Questions about the grid below.
1) What is the last entry, reading row by row?
2) What is the first entry in reading order?
3) What is the 2nd smallest entry?
4) What is the entry in the bottom-left corner?
5) What is the last entry of the largest entry's row?
6) What is the second entry from the end, reading row by row?
7) What is the 3rd entry on the main diagonal?
8) What is the top-right entry?
 -1  -2   3   3  -2   2   1  -4 -10   6 -11  -7  20   2
 -3   6   6   2   2   5   0   9 -10  -2  -1  -7  -7   1
 -5  -2  -1  -3   0  -1  -1  -2   4  -1   3  -6   1  -6
 -3  -4   2   0  -5  -1  -1  -6 -12  -2   6   0 -11   3
  0   0   4  -1   0  -2  -1  -6 -12  -4   3  -1   0   2
 -6   2  -1   4   3   1  -1  -4   4   1  -5  -4 -17   0
 -1  -8  -1   0   0   1  -2  -2  -4  -1   3   0  20   4
  3   1  -5   1   0  -5   3 -12 -13  -3   0  -3   3   0
  1   1   0   3   0  -1   2   0   1   2   0  -1  -9   0
  3   4  -2   2   3   0  -2  -1  30  -6   3   3  17   2
  6  -5  -1  -2  -4   0   1   5  -2  -2   0  -1   7   3
  0  -5  -5  -1  -3   0   0   2   7  -1   4   1   5   3
 -2   0   1  -7   0   0   2   1   7  -2   3  -3  -5  -4
1) -4
2) -1
3) -13
4) -2
5) 2
6) -5
7) -1
8) 2
